cols: R U P E F
J_464: 2.0 -18.2 -25.6 32.0 4.5
J_116: -10.9 23.9 35.7 -10.2 -30.9
J_652: 60.0 -65.8 -13.8 15.2 14.6
J_659: -60.8 -4.5 -10.0 -80.8 -80.4
J_674: -34.3 -6.6 -52.9 -84.5 37.0
J_150: -11.0 17.4 -30.0 46.4 42.2
col: -65.8 -4.5 | U
col: 15.2 -80.8 | E

cols: Y L X D M C
J_909: 72.4 -69.3 -11.4 -30.2 -53.1 -24.8
J_649: 30.1 18.0 22.1 11.1 18.8 18.7
J_322: 46.1 -20.7 -29.0 19.1 -58.9 79.0
J_436: -57.2 7.2 4.2 48.7 34.0 -9.6
J_143: 3.6 29.3 45.1 -41.7 67.8 -48.0
col: -20.7 7.2 29.3 | L
col: -69.3 18.0 | L
col: 72.4 30.1 46.1 -57.2 | Y
col: -57.2 3.6 | Y

cols: Z J A Q B
J_690: 0.2 14.8 -37.2 -23.8 1.4
J_101: -6.6 -11.9 14.6 15.8 -24.7
J_422: -5.8 6.7 -10.0 10.5 -11.6
J_208: 8.4 16.1 -41.4 -26.3 0.5
J_94: 10.0 -6.5 1.1 4.3 -17.2
J_268: 2.9 9.6 -45.9 -4.9 1.8
J_933: 5.4 34.8 -88.7 -54.7 22.7
J_264: 4.8 0.0 -10.8 -2.8 -13.4
J_85: 0.5 3.9 -3.3 2.5 -10.5
J_347: 0.2 14.8 -37.2 -23.8 -30.6
J_242: -8.1 0.8 -15.5 -8.2 -8.3
J_280: -0.9 10.6 -46.6 -29.6 10.2
col: 16.1 -6.5 9.6 34.8 0.0 3.9 14.8 0.8 10.6 | J
col: 14.8 -11.9 6.7 16.1 | J
col: -37.2 14.6 -10.0 -41.4 1.1 -45.9 -88.7 -10.8 -3.3 -37.2 -15.5 | A
col: -24.7 -11.6 | B

cols: T N G H K V W
J_854: -2.0 -0.4 1.5 -0.8 -2.1 0.0 1.6
J_563: -9.7 -12.3 -19.3 63.7 9.0 -14.9 -69.1
J_331: -9.7 -12.3 -19.3 11.3 26.1 -71.5 -48.9
J_475: 1.8 -1.1 1.0 1.5 1.3 0.1 -2.1
J_211: -1.3 -0.9 1.8 0.3 -1.0 -0.9 -1.7
J_654: -57.9 -75.8 25.5 25.7 38.8 3.0 17.5
J_840: -57.9 14.7 25.5 25.7 38.8 3.0 17.5
J_472: -1.3 -0.9 1.8 0.3 -1.0 2.6 1.5
J_106: 44.2 -2.8 23.6 -72.2 15.9 37.0 -44.2
J_884: 40.0 54.4 -9.7 47.3 4.4 -6.0 24.0
col: 25.7 25.7 | H
col: -1.0 38.8 38.8 -1.0 15.9 4.4 | K
col: -19.3 1.0 1.8 25.5 | G

cols: noku maf divel sen
J_576: 7.4 6.4 -5.3 25.2
J_976: -0.5 -10.9 -1.4 -48.7
J_757: -43.0 -13.1 -4.1 -2.2
J_813: 26.5 -8.9 -4.2 2.1
J_31: -7.1 -67.5 -1.1 1.9
J_657: 34.6 -9.5 -0.4 -2.8
J_800: -5.2 -18.6 -4.0 39.0
J_233: 26.5 -5.8 -4.2 2.1
J_18: -3.4 -14.9 -3.4 -1.0
J_700: -1.5 35.1 -2.8 -7.2
J_635: 0.4 -13.8 -4.4 -2.5
J_420: 1.0 0.0 -0.8 1.7
col: -1.1 -0.4 -4.0 -4.2 -3.4 -2.8 | divel
col: -0.4 -4.0 | divel
col: 2.1 1.9 -2.8 39.0 2.1 -1.0 -7.2 | sen
col: -5.2 26.5 -3.4 -1.5 | noku

cols: Zug Muga bim lanub Siki natik zamo kade
J_45: 11.1 2.3 -22.1 -41.6 2.2 -59.6 -25.3 -8.2
J_517: 11.8 40.3 -2.7 -49.8 14.3 -28.4 -19.4 -7.3
J_122: -6.9 28.2 21.8 -3.8 4.8 75.7 -36.0 -12.5
col: 2.3 40.3 | Muga
col: -22.1 -2.7 | bim
col: 2.2 14.3 | Siki
col: -8.2 -7.3 | kade
col: -25.3 -19.4 | zamo

cols: pami gidi rodav puge Gevek
J_293: 34.7 -65.4 -23.7 8.2 -55.0
J_822: -84.1 82.7 38.7 7.2 65.4
J_588: -0.4 65.9 -10.0 -62.9 27.4
J_414: -19.4 -45.3 6.3 58.7 -5.7
col: 7.2 -62.9 | puge
col: 8.2 7.2 -62.9 | puge
col: 38.7 -10.0 | rodav

cols: puf mog manuk zuge Rusur
J_571: 10.1 22.9 -57.9 9.8 -2.8
J_786: 29.8 65.6 33.4 1.7 20.1
J_929: -19.7 -43.2 69.3 -14.1 -0.9
J_441: 26.3 58.8 37.8 1.3 19.4
J_82: -28.1 -63.2 -58.8 1.1 -23.6
J_132: -13.4 -27.8 70.3 -11.1 3.5
J_318: -23.9 -53.5 -34.1 -1.5 -18.1
col: 10.1 29.8 -19.7 26.3 -28.1 | puf
col: 29.8 -19.7 26.3 -28.1 -13.4 -23.9 | puf
col: 1.7 -14.1 1.3 1.1 -11.1 | zuge
col: 26.3 -28.1 -13.4 | puf
col: -13.4 -23.9 | puf
col: 1.3 1.1 -11.1 | zuge
col: 29.8 -19.7 26.3 | puf

cols: Fom duni Porib Zif Sor boz zazot zilir sokis
J_339: 5.6 -5.5 -0.6 17.5 7.3 1.1 20.1 9.7 -1.4
J_892: -9.8 -3.8 0.9 -15.3 11.9 3.5 -6.9 -13.5 -19.1
J_834: 25.6 5.0 -10.2 -14.9 3.0 -10.0 66.2 7.0 -11.6
J_178: -18.8 3.1 44.4 -20.4 -5.6 -18.1 8.9 8.3 27.6
J_121: 30.9 12.7 24.4 -19.9 -29.9 12.2 3.2 32.9 2.0
J_102: -19.2 14.4 -3.9 11.2 5.6 -3.7 -9.2 -3.9 5.8
J_850: -52.6 -3.8 0.9 -15.3 11.9 3.5 -6.9 -13.5 -19.1
J_287: 14.9 3.2 19.8 0.0 -22.3 6.3 14.1 -16.4 7.7
J_458: 13.1 -4.7 -20.0 9.5 -16.9 5.8 -9.7 4.5 21.7
J_835: -28.1 -20.0 -25.4 -16.3 25.5 -11.0 -40.9 -11.8 -5.7
col: 5.6 -9.8 25.6 -18.8 30.9 | Fom
col: 11.9 3.0 -5.6 -29.9 5.6 11.9 | Sor
col: 9.7 -13.5 7.0 8.3 32.9 -3.9 -13.5 -16.4 4.5 | zilir
col: -20.0 -25.4 | Porib
col: 3.5 -10.0 -18.1 12.2 -3.7 3.5 6.3 | boz
col: 5.6 11.9 -22.3 -16.9 | Sor

cols: Lobi dizav bozas tofe vuke Fofo Ropo
J_875: 4.1 -2.6 -4.5 14.3 35.7 2.9 -4.2
J_906: -9.4 -22.2 21.8 -16.8 10.1 74.3 20.8
J_665: 5.8 2.2 -8.7 2.3 -3.8 7.8 1.3
J_400: -10.1 -22.6 1.7 -14.8 13.2 61.0 -37.3
J_99: 1.7 -12.1 7.9 7.9 17.6 35.8 -15.5
J_258: -8.4 -24.0 -2.1 -7.1 14.9 55.1 -46.3
J_128: -1.6 -1.8 3.8 -12.3 -3.9 18.5 25.4
J_151: -10.2 -11.7 10.4 -15.7 9.5 46.4 15.5
J_830: -1.6 -0.7 -2.6 3.0 17.9 13.9 32.6
J_988: 5.6 1.7 -5.2 1.8 -1.0 -4.7 10.0
J_285: -1.6 -0.7 -2.6 3.0 17.9 13.9 4.5
J_98: 7.3 -7.9 -12.8 8.5 9.8 4.5 -42.4
col: 17.9 -1.0 17.9 9.8 | vuke
col: -10.1 1.7 -8.4 -1.6 -10.2 | Lobi
col: 1.7 -0.7 | dizav
col: 1.7 7.9 -2.1 3.8 10.4 -2.6 -5.2 -2.6 -12.8 | bozas
col: -12.3 -15.7 3.0 1.8 3.0 | tofe
col: -22.2 2.2 -22.6 -12.1 -24.0 -1.8 -11.7 | dizav

